71	79	91
50	50	95
63	122	37
102	101	101
131	98	156
98	91	106
159	162	116
61	136	149
->
159	162	116
61	136	149
63	122	37
102	101	101
131	98	156
98	91	106
71	79	91
50	50	95

59	41	146	107	124	97	100	135	86	102	82
145	147	111	91	89	62	124	33	83	75	78
60	109	149	97	121	51	112	106	70	85	58
->
145	147	111	91	89	62	124	33	83	75	78
60	109	149	97	121	51	112	106	70	85	58
59	41	146	107	124	97	100	135	86	102	82

163	87	48	45	102	82	94	168
41	135	149	64	33	90	89	136
93	34	73	99	137	71	114	95
68	44	51	38	36	124	158	70
->
41	135	149	64	33	90	89	136
163	87	48	45	102	82	94	168
68	44	51	38	36	124	158	70
93	34	73	99	137	71	114	95

71	61	158	47	97	71	123	153	77	71	63	102	128
97	73	112	124	104	112	94	139	91	110	134	113	131
112	115	135	105	83	94	101	128	105	79	43	88	118
106	77	108	85	111	92	94	113	76	110	97	107	109
->
112	115	135	105	83	94	101	128	105	79	43	88	118
106	77	108	85	111	92	94	113	76	110	97	107	109
97	73	112	124	104	112	94	139	91	110	134	113	131
71	61	158	47	97	71	123	153	77	71	63	102	128

86	92	93
171	166	140
145	124	100
->
171	166	140
145	124	100
86	92	93

76	121	122	82	82	122	72	117	117	80	108	120	113	90	89	124
43	163	162	48	40	162	28	160	159	75	135	154	132	67	65	158
->
43	163	162	48	40	162	28	160	159	75	135	154	132	67	65	158
76	121	122	82	82	122	72	117	117	80	108	120	113	90	89	124

104	103	144	154	154
152	146	102	103	103
127	167	111	100	100
114	170	122	101	101
->
114	170	122	101	101
127	167	111	100	100
152	146	102	103	103
104	103	144	154	154
---
69	177	30
117	54	134
122	50	152
129	35	166
74	162	39
97	110	97
->
97	110	97
69	177	30
117	54	134
122	50	152
129	35	166
74	162	39

94	91	90	116	118
90	75	101	119	129
130	134	112	55	74
90	63	70	144	148
163	166	84	57	85
113	99	50	128	119
89	81	109	109	116
78	68	138	85	94
->
78	68	138	85	94
94	91	90	116	118
90	75	101	119	129
130	134	112	55	74
90	63	70	144	148
163	166	84	57	85
113	99	50	128	119
89	81	109	109	116

166	61	37
67	122	45
106	137	119
175	79	100
89	96	98
109	86	139
76	30	153
->
76	30	153
166	61	37
67	122	45
106	137	119
175	79	100
89	96	98
109	86	139

111	130	91	98	38	108	69	101	122
76	112	86	78	67	88	118	102	38
114	51	132	89	117	127	106	103	138
122	96	155	77	66	113	92	132	104
135	104	136	109	78	113	112	120	48
72	98	41	120	132	90	116	80	99
51	125	63	91	103	93	65	119	122
45	85	81	70	88	115	97	130	102
86	53	89	89	87	147	110	85	145
140	115	71	126	73	100	107	51	98
->
140	115	71	126	73	100	107	51	98
111	130	91	98	38	108	69	101	122
76	112	86	78	67	88	118	102	38
114	51	132	89	117	127	106	103	138
122	96	155	77	66	113	92	132	104
135	104	136	109	78	113	112	120	48
72	98	41	120	132	90	116	80	99
51	125	63	91	103	93	65	119	122
45	85	81	70	88	115	97	130	102
86	53	89	89	87	147	110	85	145

98	126	84	114	123	84	89	135	59	64	105
111	117	107	111	119	54	94	70	100	107	96
110	97	84	104	116	56	98	121	72	111	106
81	167	103	119	126	122	75	109	86	33	100
115	144	119	128	132	59	79	59	90	104	95
103	110	120	102	91	117	91	70	117	145	88
63	99	43	50	69	20	122	155	107	106	87
->
63	99	43	50	69	20	122	155	107	106	87
98	126	84	114	123	84	89	135	59	64	105
111	117	107	111	119	54	94	70	100	107	96
110	97	84	104	116	56	98	121	72	111	106
81	167	103	119	126	122	75	109	86	33	100
115	144	119	128	132	59	79	59	90	104	95
103	110	120	102	91	117	91	70	117	145	88

102	83	83	124	124	112	98
111	76	100	107	130	115	19
114	92	122	84	95	99	74
84	124	86	105	78	88	61
93	115	102	90	84	91	121
94	95	75	133	107	104	78
94	114	102	93	84	92	102
102	82	91	111	134	116	95
88	102	78	116	114	105	85
->
88	102	78	116	114	105	85
102	83	83	124	124	112	98
111	76	100	107	130	115	19
114	92	122	84	95	99	74
84	124	86	105	78	88	61
93	115	102	90	84	91	121
94	95	75	133	107	104	78
94	114	102	93	84	92	102
102	82	91	111	134	116	95

102	115	107	115	108	100	89	105	110
95	77	87	78	87	98	126	92	84
109	125	113	129	114	105	71	113	118
65	50	71	31	73	71	176	60	64
62	72	90	39	92	65	149	57	83
->
62	72	90	39	92	65	149	57	83
102	115	107	115	108	100	89	105	110
95	77	87	78	87	98	126	92	84
109	125	113	129	114	105	71	113	118
65	50	71	31	73	71	176	60	64

156	158	42	65	150	113
152	135	45	63	135	103
->
152	135	45	63	135	103
156	158	42	65	150	113

51	105	116	114	141	98
32	118	133	112	156	82
45	109	129	102	143	80
158	64	85	120	75	134
->
158	64	85	120	75	134
51	105	116	114	141	98
32	118	133	112	156	82
45	109	129	102	143	80
